W =
[[130 129 128 127 129 128 126 130 127 125]
 [125 130 127 128 119 133 127 129 120 110]
 [124 129 120 129 117 119 124 134 116 104]
 [128 129 128 128 125 129 126 129 131 130]
 [126 130 128 128 122 131 127 129 126 121]
 [128 129 127 128 125 128 126 129 131 130]
 [131 130 127 127 135 125 125 136 116 110]
 [131 130 127 127 135 124 125 136 114 106]
 [129 129 128 128 126 128 126 129 131 130]
 [129 129 128 128 129 128 126 129 129 126]
 [124 129 120 129 117 119 124 133 118 106]
 [130 129 125 130 131 133 126 130 129 130]
 [124 130 120 130 117 133 127 136 114 104]]
Rows and columns are counted from 0.
row 0 col 0 = 130
row 2 col 8 = 116
row 11 col 3 = 130
row 8 col 2 = 128
row 8 col 1 = 129
row 7 col 1 = 130
row 5 col 6 = 126
row 4 col 4 = 122
row 1 col 6 = 127
row 6 col 7 = 136
row 8 col 6 = 126
row 6 col 9 = 110
row 3 col 3 = 128
row 10 col 6 = 124
row 12 col 0 = 124
row 4 col 6 = 127
row 11 col 4 = 131
row 3 col 1 = 129
row 2 col 2 = 120
row 5 col 0 = 128
row 3 col 6 = 126
row 11 col 7 = 130
row 12 col 3 = 130
row 10 col 7 = 133
row 7 col 2 = 127
row 10 col 4 = 117
row 8 col 5 = 128
row 8 col 3 = 128
row 6 col 5 = 125
row 4 col 5 = 131
row 12 col 2 = 120
row 12 col 4 = 117
row 11 col 5 = 133

A =
[[128 130 138 120 126 129 126 129 131 134 129 123]
 [131 132 122 125 126 129 122 122 130 124 125 126]
 [132 128 150 125 138 120 130 129 124 124 132 124]
 [126 134 126 125 126 129 118 121 125 126 133 127]
 [120 134 127 128 124 129 122 120 119 126 129 126]
 [128 129 152 121 126 124 134 135 152 126 135 117]
 [128 130 142 125 125 128 139 132 137 127 129 124]
 [128 130 141 125 141 129 121 123 126 122 129 126]
 [128 120 123 125 134 130 148 131 131 142 146 130]]
A[0,0] = 128
A[3,0] = 126
A[3,5] = 129
A[2,10] = 132
A[7] = [128, 130, 141, 125, 141, 129, 121, 123, 126, 122, 129, 126]
A[1,10] = 125
A[1] = [131, 132, 122, 125, 126, 129, 122, 122, 130, 124, 125, 126]
A[8,11] = 130
A[6,10] = 129
A[8,6] = 148
A[6,7] = 132
A[5,7] = 135
A[0,11] = 123
A[1,4] = 126
A[2,6] = 130
A[:, 10] = [129, 125, 132, 133, 129, 135, 129, 129, 146]
A[1,3] = 125
A[1,9] = 124
A[5,4] = 126
A[5,10] = 135
A[3,9] = 126
A[2,0] = 132
A[5] = [128, 129, 152, 121, 126, 124, 134, 135, 152, 126, 135, 117]
A[1,2] = 122
A[:, 11] = [123, 126, 124, 127, 126, 117, 124, 126, 130]
A[6,5] = 128
A[4,4] = 124
A[0,3] = 120
A[5,5] = 124
A[0,9] = 134
A[:, 2] = [138, 122, 150, 126, 127, 152, 142, 141, 123]
A[4,5] = 129

B =
[[131 114 106 110 147 136 152]
 [104 114 146 145 141 104 132]
 [101 150 129 132 102 151 151]
 [112 105 119 132 126 101 109]
 [101 147 122 151 156 144  99]]
Indices start at 0.
(0, 0) => 131
(0, 2) => 106
(3, 5) => 101
(0, 6) => 152
(4, 3) => 151
(4, 5) => 144
(1, 6) => 132
(2, 5) => 151
(1, 4) => 141
(3, 3) => 132
(4, 1) => 147
(2, 1) => 150

arr =
[[133 121 122 122 134 134 135]
 [144 105 106 106 150 150 151]
 [145 104 105 105 152 151 152]
 [132 122 122 122 134 134 134]
 [130 125 125 125 131 131 131]
 [116 145 144 144 111 112 111]
 [139 112 112 113 144 143 144]
 [127 129 129 129 127 127 127]]
arr[-8, -7] -> 133
arr[-1, -4] -> 129
arr[-5, -2] -> 134
arr[:, 2] -> [122, 106, 105, 122, 125, 144, 112, 129]
arr[1] -> [144, 105, 106, 106, 150, 150, 151]
arr[-6, 5] -> 151
arr[2, 6] -> 152
arr[-3, 0] -> 116
arr[4] -> [130, 125, 125, 125, 131, 131, 131]
arr[:, 0] -> [133, 144, 145, 132, 130, 116, 139, 127]
arr[-8, 4] -> 134
arr[-4, -5] -> 125
arr[5] -> [116, 145, 144, 144, 111, 112, 111]
arr[3, -4] -> 122
arr[5, -2] -> 112
arr[6, 1] -> 112
arr[4, -1] -> 131
arr[:, 3] -> [122, 106, 105, 122, 125, 144, 113, 129]
arr[-4, -4] -> 125
arr[-6] -> [145, 104, 105, 105, 152, 151, 152]
